[[-3.54  3.89 -3.91  4.04]
 [ 5.69 -2.81 -2.45  5.64]
 [ 6.66 -4.78 -5.01  6.84]
 [ 4.23 -1.23 -2.09  4.44]
 [-5.00  5.07 -3.91  1.64]]
:
[[-3.54  3.89]
 [ 5.69 -2.81]]

[[-0.47  4.24 -3.27]
 [ 0.18  1.28  0.72]
 [-2.03  2.92  2.56]
 [-7.41  4.47 -0.03]]
:
[[-0.47  4.24]
 [ 0.18  1.28]]

[[-0.06 -1.21 -0.45]
 [ 0.34  7.20  0.42]
 [ 0.66  5.07  3.80]]
:
[[-0.06 -1.21]
 [ 0.34  7.20]]

[[ 1.53 -4.45  0.25]
 [-1.21  2.11  0.33]
 [-1.34  2.55  0.19]
 [ 1.02 -6.53  1.23]]
:
[[ 1.53 -4.45]
 [-1.21  2.11]]

[[ 3.50  1.29 -1.41 -7.35]
 [-3.71 -5.10 -4.40 -3.20]]
:
[[ 3.50  1.29]
 [-3.71 -5.10]]

[[ 4.78  5.39 -2.20  3.14]
 [-0.45 -1.75  2.33 -1.44]
 [ 5.80  5.46 -1.14  4.19]
 [ 6.72  6.30 -4.42  5.05]
 [-7.85 -7.27  1.66 -4.97]]
:
[[ 4.78  5.39]
 [-0.45 -1.75]]

[[-2.86 -2.77]
 [ 1.57 -2.01]
 [-4.19  6.36]
 [-0.16 -0.52]]
:
[[-2.86 -2.77]
 [ 1.57 -2.01]]

[[-0.28 -3.83 -0.26]
 [-1.24 -6.61  0.56]
 [ 1.78 -3.36  3.57]]
:
[[-0.28 -3.83]
 [-1.24 -6.61]]

[[-1.17  0.80  5.16]
 [-6.25 -0.26 -2.53]
 [ 6.58  1.43 -6.38]
 [ 6.99 -4.64 -2.81]
 [ 0.08  6.94  6.70]]
:
[[-1.17  0.80]
 [-6.25 -0.26]]
